Each path below is one point turned by a fixed rotation once a step. After each direction that follows a path, write how fast that rotation turns it, in degrees a step (0 if it stays still).
Each turn is a multiple of 5 degrees from 10 to 175, or 0.
Each row of a path follows its step; steps can be skipped.

step 0: [5.2 3.6 23.0 4.2 2.1 18.6 -15.4 15.0 9.5 -9.6 -8.7 11.4 16.0 -0.6 -13.0 -13.5 5.6 15.3 12.6 -22.0 21.7 -6.4 13.7 5.6 17.5 12.8 -25.5 -5.4 0.1 -3.3 2.5 7.5 -23.8 24.2 -29.2 17.0 -14.8 1.1 -21.4 -20.2 -4.0 -4.6 -10.3 -10.2 -28.5 17.9 0.7 29.5 -28.2 8.8 7.6 17.9 1.5 9.6 -1.6 21.4 -2.9 -10.1 -19.9]
step 1: [-13.7 -13.6 -13.9 -7.2 -17.0 20.6 0.2 -6.7 26.5 -35.0 -20.8 10.8 -5.0 -19.6 10.2 15.5 -9.3 -2.0 3.0 -2.0 -15.3 -39.8 -2.5 20.4 6.8 23.6 5.5 -2.6 -14.3 -11.6 -11.5 20.9 -9.2 2.4 -11.3 0.4 10.3 13.7 -15.6 -7.1 11.8 10.7 -4.2 -5.9 -4.3 23.5 7.9 11.3 2.6 22.6 1.3 -16.3 2.2 -1.1 -3.1 22.7 26.9 -9.6 26.8]
step 2: [5.6 -12.1 14.2 4.8 17.3 15.9 -3.7 -5.1 28.1 2.8 2.2 6.6 -3.6 0.9 12.2 -10.3 9.2 29.7 6.9 4.4 -15.2 -4.0 20.3 19.0 16.2 11.7 -5.5 -11.5 -5.9 -18.5 -30.7 -9.1 5.3 2.5 -5.4 -5.2 16.9 22.5 -8.8 -30.9 11.4 -18.6 -23.8 -19.4 2.5 -11.6 22.5 -14.7 -4.3 -7.3 38.1 -5.2 -2.9 -19.1 -0.9 4.6 -2.1 -12.0 -25.3]
step 3: [-19.4 -18.1 -6.7 0.9 -21.0 15.5 -5.7 -10.0 19.1 9.5 -7.5 20.0 33.8 -1.3 11.8 3.6 -7.7 11.0 19.8 -2.9 -18.9 6.3 -4.7 -28.1 11.7 -7.5 -13.7 1.6 12.5 2.3 -10.2 18.0 -9.7 32.8 13.5 7.6 -5.4 12.1 -33.9 -18.1 3.4 1.6 13.8 -26.5 -18.7 17.2 7.4 3.3 16.5 9.2 9.4 -7.8 -29.4 7.7 21.2 -2.8 1.5 1.7 -11.0]
step 4: [-2.2 7.0 18.0 -2.7 -29.4 16.1 9.8 -18.6 33.6 26.2 -24.2 -2.1 -0.4 -3.1 -2.8 -9.1 -11.1 18.3 26.2 0.1 -0.4 -20.7 12.0 -3.5 -8.7 20.4 -1.9 -25.2 7.4 -36.7 -19.5 -11.1 -11.6 1.8 -4.3 5.3 -9.6 3.9 0.3 -4.5 18.8 14.9 4.2 -16.9 3.3 4.1 0.3 20.8 -23.1 -7.6 -16.7 5.4 13.3 -19.5 16.0 22.3 -13.7 4.8 7.0]
step 5: [-12.0 -3.1 0.0 1.4 -1.3 -0.5 -9.0 9.0 32.0 -2.2 -14.7 33.1 -0.8 27.9 8.0 -6.2 0.4 -2.2 14.9 8.2 11.4 -1.1 -9.0 -8.1 -6.2 6.0 -12.6 18.5 -14.2 -4.9 -10.8 -3.1 2.6 -3.7 -25.0 23.2 9.7 36.3 10.0 -26.9 12.4 26.7 -0.1 -27.5 -20.0 4.7 -1.2 0.8 -7.7 -24.4 26.3 -7.5 6.0 16.0 -0.2 -0.2 18.6 -14.2 22.2]
step 6: [-5.2 -21.7 12.5 3.2 14.5 17.7 -30.0 -9.2 29.6 3.5 8.8 20.0 18.7 -9.0 -13.1 6.1 -1.4 2.9 21.9 19.3 12.5 7.5 -16.8 19.9 8.8 -1.1 -18.7 -19.1 3.6 -2.1 0.0 25.6 -3.3 -7.0 -4.4 -8.8 -13.4 -5.4 -50.7 -12.9 13.8 18.9 -14.0 -2.5 -5.0 -8.2 6.2 13.2 -18.4 -6.0 11.0 6.3 10.3 -19.9 -1.3 17.7 13.3 13.2 0.0]
step 7: [4.5 -27.9 10.2 8.0 -9.9 17.3 20.7 -5.2 -0.1 -17.8 -5.2 12.2 22.3 4.7 8.4 -18.1 -17.8 6.3 -12.7 2.0 14.7 -12.6 5.7 -7.6 -22.3 -0.6 -10.8 -1.8 7.6 -17.8 -10.7 28.1 14.4 31.8 -10.4 -5.9 27.1 21.2 -15.8 -6.1 14.7 -12.5 -3.3 -29.1 6.4 20.6 11.3 18.8 3.6 2.6 4.3 4.7 34.5 -2.1 7.1 26.6 7.4 -8.9 5.9]
step 8: [4.8 -18.0 2.3 -12.6 -4.1 14.0 32.6 26.4 32.7 3.0 -18.5 12.0 13.3 0.8 -3.6 -12.2 4.3 16.1 -11.3 -14.9 -22.4 13.3 -1.4 23.7 -3.6 26.5 -15.5 -34.6 -7.5 15.8 -0.2 -1.4 -7.7 12.8 -0.4 13.3 -14.5 21.9 -4.5 -38.0 30.2 6.0 -1.8 10.2 -2.7 12.8 11.7 6.8 -13.3 -4.3 18.9 -2.4 -6.7 -6.4 -0.3 5.4 -0.2 5.6 2.6]
step 9: [-13.9 -14.5 -9.2 -3.5 3.1 24.3 -37.0 -1.9 11.9 7.3 -35.7 17.5 16.9 -2.9 -6.3 -7.5 -1.3 21.9 10.2 -4.3 -13.6 -6.9 34.4 0.1 2.7 -1.0 -2.8 -10.5 -26.3 5.4 -2.7 0.5 -3.4 27.4 -5.2 -1.8 15.1 10.7 -12.2 5.2 -0.2 0.5 -17.3 -17.2 -9.4 -5.2 -20.7 19.6 3.0 -21.0 4.2 0.3 -21.0 10.0 15.2 33.5 25.4 -4.4 -0.1]
step 10: [-10.1 -25.3 16.9 -2.0 -28.4 -17.8 -7.3 -6.4 7.0 6.5 0.4 -1.8 -11.8 -7.3 -7.5 1.5 6.9 14.5 1.0 16.4 -7.6 -11.7 -6.7 9.4 -13.0 31.8 -14.4 15.5 -10.0 -39.2 -32.3 -0.9 -14.8 25.7 2.8 -7.7 -5.9 2.4 -24.5 -22.1 3.7 0.7 -12.3 1.0 -8.1 14.3 17.8 6.9 -27.5 -3.2 15.4 -16.4 0.1 6.0 30.1 7.8 19.6 5.5 6.7]
Directions:
[-1.4 -1.6 1.9 -1.5 3.2 7.4 8.4 -8.9 1.6 1.5 7.1 -1.4 6.0 4.4 -7.7 -2.2 0.5 1.2 -0.6 -5.0 1.9 0.3 -6.3 -4.6 3.9 4.2 -0.6 -3.0 -3.1 3.7 0.9 -5.9 4.5 5.3 5.5 2.7 -5.1 2.9 1.6 8.7 -3.2 -3.6 -0.2 -3.7 1.1 5.6 7.0 -2.5 -0.2 -1.1 -2.0 -0.8 -0.1 0.2 -0.5 0.3 0.2 -1.2 1.0] -> 85
[-6.0 6.7 -3.4 0.3 2.8 -1.2 -4.2 -0.5 -2.9 2.1 0.8 -2.9 0.7 -1.6 1.8 1.3 2.9 1.4 6.4 -3.2 -4.4 0.7 0.8 -4.1 4.9 -4.2 4.9 3.4 -0.6 -10.1 -2.1 2.5 1.4 -1.6 7.1 -1.8 -4.7 3.5 4.2 -0.6 3.4 6.5 3.7 -7.0 -3.5 2.1 3.9 -6.9 -2.5 5.3 5.6 2.2 1.1 -4.3 0.9 2.4 -8.0 -0.1 4.5] -> 40
[-0.6 -1.8 6.8 6.9 -0.2 1.0 5.9 4.8 3.7 -4.2 -5.3 -7.5 1.9 -6.2 -2.4 -8.0 -1.3 -1.2 -1.7 -0.2 2.7 2.6 0.3 -12.8 -1.2 -1.2 -1.8 -1.0 -4.8 0.7 0.5 4.0 -4.2 -3.3 3.9 -0.3 -1.6 0.7 3.1 -3.0 0.4 0.3 4.4 1.5 -3.6 -4.9 3.4 8.7 4.9 2.6 -2.5 -2.9 -1.1 -1.3 -1.6 0.6 -6.5 1.1 -2.1] -> 90
[2.2 0.1 4.1 7.2 1.6 -2.9 0.9 -8.6 7.4 3.3 -4.7 -0.2 3.0 7.5 4.2 7.0 -6.3 -3.7 4.2 3.7 6.8 7.7 -6.0 -1.5 0.7 -5.1 3.7 -3.5 7.3 -2.5 -2.6 -0.5 4.2 -4.5 -2.5 4.4 0.3 1.3 1.2 -0.7 2.4 5.6 2.8 0.4 4.2 -0.3 -0.5 0.6 4.1 -4.0 -2.0 2.6 1.7 1.1 2.4 -2.9 -2.0 0.8 1.1] -> 40
[-8.6 -1.5 0.9 -4.0 5.0 1.8 -0.7 -4.4 -4.6 -3.3 0.8 8.0 2.0 -3.1 9.2 -4.4 5.7 -6.0 -4.9 -1.2 -1.0 -2.1 -0.9 -5.2 -0.3 -3.3 -0.6 -3.4 -1.7 -5.0 -0.1 3.2 -0.2 -0.5 -3.3 -3.4 0.7 4.0 3.8 1.1 2.5 1.9 3.0 1.1 -2.2 7.7 -3.8 1.4 6.5 -3.6 -5.4 -3.3 -1.1 4.5 4.0 -7.6 5.7 -1.5 0.6] -> 170
[-4.3 1.5 0.3 -3.3 4.3 -0.3 -3.0 -6.0 2.3 -2.4 -7.9 -5.2 -3.2 -2.5 -5.6 2.5 -3.6 -2.9 -1.9 -3.0 7.7 3.8 0.5 1.0 3.9 3.8 0.1 5.3 -8.8 -2.7 -3.8 -0.8 -4.2 -0.4 -5.0 1.1 -3.5 8.2 1.5 0.2 -4.2 1.4 -2.1 3.6 -2.5 -6.0 -5.7 -5.5 -2.0 1.5 -0.9 -1.0 -1.3 -3.2 -1.7 1.2 10.2 2.0 3.9] -> 85
[3.9 -1.3 -1.3 4.2 8.3 -2.0 -7.0 1.6 2.3 3.6 7.1 1.9 -4.8 -3.4 0.2 6.8 -1.7 6.5 0.5 3.0 2.6 0.0 -1.1 -4.8 -4.1 -0.8 1.1 -6.8 -10.0 2.0 1.3 -3.6 -0.8 -4.8 2.5 -6.1 1.1 2.6 -1.5 1.2 1.0 1.4 -3.0 -2.6 2.8 -2.1 2.0 1.1 4.3 -3.0 6.5 -6.1 -6.9 3.3 -0.6 0.7 2.3 -6.5 4.1] -> 100
